Each path below is one point turned by a fixed rotation once a step. After each direction that follows a path, write how fast that rotation turns it, in deg/step (0 if it stays still).
Each turn is a multiple of 5 degrees from 10 to 175, or 0.
Each row of a path follows its step; steps can be skipped.
Rotation 1:
step 1: [  4  33   7 -14  -3 -34   1  18   2  -6  -9  -8  -9  21  22   3   0 -10
 -33 -11 -18 -11  18  33  20  -9   4 -33 -15  33 -16  28  21 -36 -14   7
 -27  10 -19   1  36  -9  -1 -13]
step 2: [-22 -12  25  25  11   2   2  -6   0 -20  15  16  -8  15  25  -7   8   9
  13  -3 -22  14 -30 -17  -8 -36   0   0  18 -26  35  31  -9 -45  -3 -22
  12  -7  -9  11  16 -43   4   1]
step 8: [ 24  -7  25   3 -10  28  -5  -8 -31   5  29   9  15  59  11  11  -5  18
 -23 -14 -20  -4 -15   5  18 -11  14 -34  30 -22  -7  -8  11 -11   8 -29
  23  19  -3  -6  26   0  -2   8]
step 9: [ 14  20  31 -27 -24  -3  10  16   4 -37  -6   4   7  -1  12 -23  35 -21
  -2  -4  18 -15   2  31  30 -22  13 -11   5  29   2  35   1 -28 -22   8
   4 -16 -33   0  -4  -5  17  20]
step 11: [  6 -17  41  22 -37  -8  -5  19   4  12 -22  -3  31   0  25  23   9  20
 -29  -1   5   2 -38   9  12   8 -27 -31   4   7 -13  14  24 -23 -13 -10
   9 -21 -21  12  -3 -24  11 -12]
step 13: [ 25  23  40  -8 -17   4  37  12   4 -28 -22  12   5  17  31 -23 -24   0
 -16 -19 -17  17   1   9   5   7  -7 -25   0  28   7  23   9 -35  -4   5
  16  36 -10 -17  16  -3 -13  11]
step 16: [ 10   4  14  30 -26   2  32 -32  -1  -3   7 -27   6  44  16   1  12  25
 -19  -9  11 -10   3 -17  16   6   4  -1  29   3 -13  -8  19 -27 -35 -42
  -6  10 -22 -14   9  23   4  -6]
step 18: [-12 -16   2  -9  21  23   9 -19   4   5   4  23 -25  28  35 -26  -8  24
   6 -10 -10   4  -4  10  14 -28  -5   4  15   2  12  24   7 -52 -31 -22
  -2 -17 -24   3  18 -33 -25   5]
Directions:
[  1   1   1  -6 -10   3  12   4  -6  -4 -11   6  -1 -11   6   8   1   0
  -1   5   6   5   5   8   4   3  -4  -5  -4   3  -1   2   3   2   0  15
  -4  -2  -3   2   1  -1   3  -9]	175
[ -3   5  -5  -5  -5  -7   1  -9   7   7   4  -2  -7   2   5   7   0  -3
  10   1   6   6  10  -7  -2  -8  -8   4  -1  -2  -2  -2   6 -10   5  -2
   4   2   2  -3  11  -2   6  -1]	25
[  0  -3 -11  -3   0  -3  -8   5  -5  -4   3  -6  -5  12   0   5  -1  -4
 -10  -1  -1  11   3  -1   9   4   5   2   6  -1  -6   0   0   2   5   7
 -14   3  10  -2   2  -3   4   3]	160
[  8  -5  -1   2  -2  -3   2   0  -2   8   6  -6  -4  -5   4   9   2   2
 -13   0   5   3   2  -4   1   1  -6  -3   3  -8   3   5   2   4   0  -3
  10 -15   7   0  -7   6 -10  -2]	90
[ -7   1  -4   3  -5   3   2  -5  -3   2 -11   6 -10  -5   1  -5  -1  -2
  -1  -9   6   1   0   0  -7  -1   9   3  10  -5   7  12  -5   7   7  -1
   4   6   5   8   3  -6  -2   3]	140
[ -4   1   2   8  -4  -4   1   2  -2   6   2  -6   0  -3   5  12  -2   1
   4  -5   0  -1 -13  -6  -7   5   7   4  -4  -6   9  -5   3  -4  -6   2
 -12  -3   1   6  -5  -7   8  -3]	85
[ -4   0   5   1   7   8  11  -4   2  -2   6   1  -2   4  -2  -1  -7   2
  -4  18  -1  -1  -3  -6  -1  -2   5  -6   6 -11   0   0  -7   0   5   4
   3  -3   3   0   2   1  14  -5]	175
Rotation 2:
step 1: [  2  -7 -19   2 -30  -7  18   5  -2   6 -15 -15 -19  27  22  -7  10   3
 -13   5   7  18   3  13  -7 -11 -13 -12 -13 -32 -17 -47   8  36  12  20
  14  22  19   9   1  -9 -11  15]
step 3: [ -5  11  17 -14  -8  22  23  -9  -7  -8 -42  -6   3  12   5  -2 -14 -11
 -36  -9  19 -28 -27  21  21   7   0  -1   2  -3 -36   8 -32  24  11 -10
   3  -2   0   0  -8  13 -21   2]
step 4: [ 13   3 -22 -43 -20 -36 -10   5   8   1   0  -9   5   6 -13   9  11   8
 -20  -5  26 -20 -10  -2  18 -10  -9  -5  -9  13   8  17  15  21  31   6
   5  18 -14  15  12 -12  15  39]
step 6: [ -9  -9 -22 -20  -1   8 -10   1 -15  -9 -26  15  19  -2 -23  14  15 -37
 -14  10  -6  22   2 -12  38   4  21 -35   4  -6   2   8  -3   7  14  18
  35  -1   1   1   3  -8 -33   1]
step 7: [ -1 -10   1  -6 -32 -14 -10   7  33 -14 -12 -36   1   0  26   0   0  -3
  -9  32   3  -8 -13   3  -2   1  -5 -19 -39 -17 -24 -12  -2  -3  17  13
   3 -25  -2 -29  -3  -8 -22  21]
step 9: [-15  18 -15  -8   1   1 -14 -13   5   0 -14 -10 -41   0  -3  16  12 -22
 -35   2   8   0  -5  33   5   2   3   9  14 -31 -18  -8  -4  38 -20 -12
  21 -23  15   7 -11  -6  -6  26]
step 11: [  2  14   5 -14   6 -26  12 -24   2  28 -39 -19   9 -14 -21   8   9  -8
  -6 -15  29 -21 -19  15   2 -18 -24 -11 -15   7  -2 -30  -8  -6 -12   3
   7   0   5 -19   7  21 -37   0]
step 16: [ 10  22   2 -36  -7  18   8  25  30 -11   1 -24  10   7  17  32  28 -13
   7  19  24   5  12  27  23 -10  -9 -19  13 -17  -1 -20 -17   0  29  -1
  -9   0 -12  -1  -3  -1   4  -4]
Directions:
[  3   0  -2   8  -2  -8   4   3   0  -6  -2   8  -4   1   3 -10  11  -1
   7  -1   2  -3   5   6   7  -9   4  11   5   3   4   0   2   8  -3  -3
   7  -3   4   2   0 -12   6   6]	85
[  5  -1  -2   2  -5   3   4   4 -11   4   7  -5   7   1   2  -5  -9   5
   6   1   8   5   9   7  -1  -2   4   1   9 -12   0   4  -9   4  12  -3
  -2   1  -2   0   2  -3  -9  -1]	170
[  1 -10   2   4   2  -4  -1  -3  -1   3   2   6  -2   6  -4   7  -3  -1
  -5 -11  -2  -4  -3  12  -6  -5 -11  12   1 -10  -5  -8   5   2   1   0
   1   4   8  -1   3   5  -1  -8]	40
[ 10   3  -5   1   9  -4   6  -3   4   1   6   5   0  -2  -1  -6  -1 -11
  -1  -2  10  -1  -1   3  -3   0  -8  -7 -10  -4   3  15  -4  -5  -3  10
   2   3   6   1   0  -6  -2  -4]	55
[ 13   3  16   6   8   4  -2   2   9  -1   1  -1  11   9   2   5  -4 -10
   3   5   2  -1   3  -7   0  -7   2   9  -2   4   2  -3  -3  -1   0  -4
  -6  -3  -4   0   0   1  -2  -1]	135
[  2  -5  -4  -5  -3   6  -3   3   0  -6   0  -2   2   5   7   4   6   4
   5   4   1   5 -13  -3   3   1 -14   0 -10   0   1   3  -2   8   6 -13
  -2   2   4  -4   5 -11   3  -4]	115
Rotation 3:
step 2: [-22  -8 -64  28 -10 -18  14 -13  43  14   0  14  -3  20 -32  16 -14 -33
  -9  -7  18 -13   2  17   5  -9  -7   0  16   2  -1   2  10 -22  -5  -2
 -10  23  -2 -15  -6   4  22   4]
step 6: [ 28 -13  -3  -1   5  -2  35  -8   0 -27 -14 -13  -1   9  32  -2  -4 -35
 -32 -13  -6 -18   6  30 -40  13   9  -2   8  19  40  14  -4  -8  24 -27
 -16 -13  -1   3   0   6 -15 -14]
step 7: [-24 -11 -50  -1 -10  -6  -9  -5  -1 -17 -11 -10   0  -3 -24  -2 -25  -4
 -16 -19  10 -28  20  36   0 -18  12  12  18  25  16  12  12   7 -13  21
 -42  -5   2 -31  -9 -18  15 -10]
step 9: [-23 -10 -14  29   0  28 -20  19  28  22  52  32 -17  38  12 -11 -12   3
 -13  25   5  -8  11  -2 -12  -3 -10   2  12  10  22  -7  -8  14   1 -19
   7  11   1 -12  -5  10  34   4]
step 12: [ 10   7 -23   4  -9   0  10 -10  15 -41  -1  -2 -17  13  -1 -13 -13 -35
  16 -40  19 -24  -9  23   3 -32  11   5  -1  28  -1 -11  29  17  -7  -1
 -21  -7  -7 -13 -41  -1 -15 -22]
step 15: [ 17 -27 -14  19 -10   6  38  37  21  15   1  18  21  27   3 -22  -6  -6
 -24   1 -27 -23  31 -25   0 -15 -16  10  14  13 -20   7 -12   2 -21  -9
  -3   2  34  17   8  15   6   2]
step 16: [  8 -36   7  -9 -20   0  -2 -19   9  12  22  21 -20  39   1 -20  -3 -17
 -21   4 -17  -6   4  28 -28   6  10  16  -8 -12   2  29   2  -5 -18 -21
 -19 -43 -26   5   6  13  27  14]
step 18: [  2  -5 -33  11  -6 -29  22 -17  26   2   7  -9 -20  10 -15 -19 -52  -1
 -11 -18  17 -16 -28  27  -7  -9   9  11   0 -29  16 -12  -4  15  12  28
  14  31  -9  -3   3 -11  17 -21]
Directions:
[-13  -1   2  -9  -6  -1  -5  -6   5  -2   0  -3  10   9   4  -5   3   4
 -10   1   2   6  -5  -6  -2  -5   4  -1  -4   5  -6  -1   7   2  -1  -5
  -1   2  -4   7  -1 -10  -4 -12]	160
[  3   1   2  -1  -8  -9  -4  10  -5  -8   7  -7   0   0  -7  -5 -12   3
  -4   5   2  -5   6 -10  10  -4   0   9  -3  -2  -2  -2   2  -3   4   1
  -4 -12  -1   4  -2   5  -5   2]	95
[  5  -8  -5   4 -11  -4   7   1   1   3  -3   1  -1   2 -11  -2   1   8
   2 -14   2   4   0  -6   2  -6  -8   2   0   0  -3   8   1   2  -2   7
  -2   9  -1  -1   2 -14   1   7]	135
[ -1   2   0   2   4  -1   5  -2   4  -1   4  -6  -8   1   2   4   5  -8
  -1  -5   3   5  -8 -11   1   5  -7  -1  -3  -2  -8   0   5  -1  10  10
   5  -4   2  -6 -18   2  -3  -5]	45
[  3  -6   2  -3  -6  10  -4  -4  -4  -1   6  -7   2 -10  -5   2   0   5
 -10   0  -3  11   8   7   0  13   3  -5   1   6  -1   5   8   7   5   2
  -3  -6  -2  -7   0   0   2   4]	110
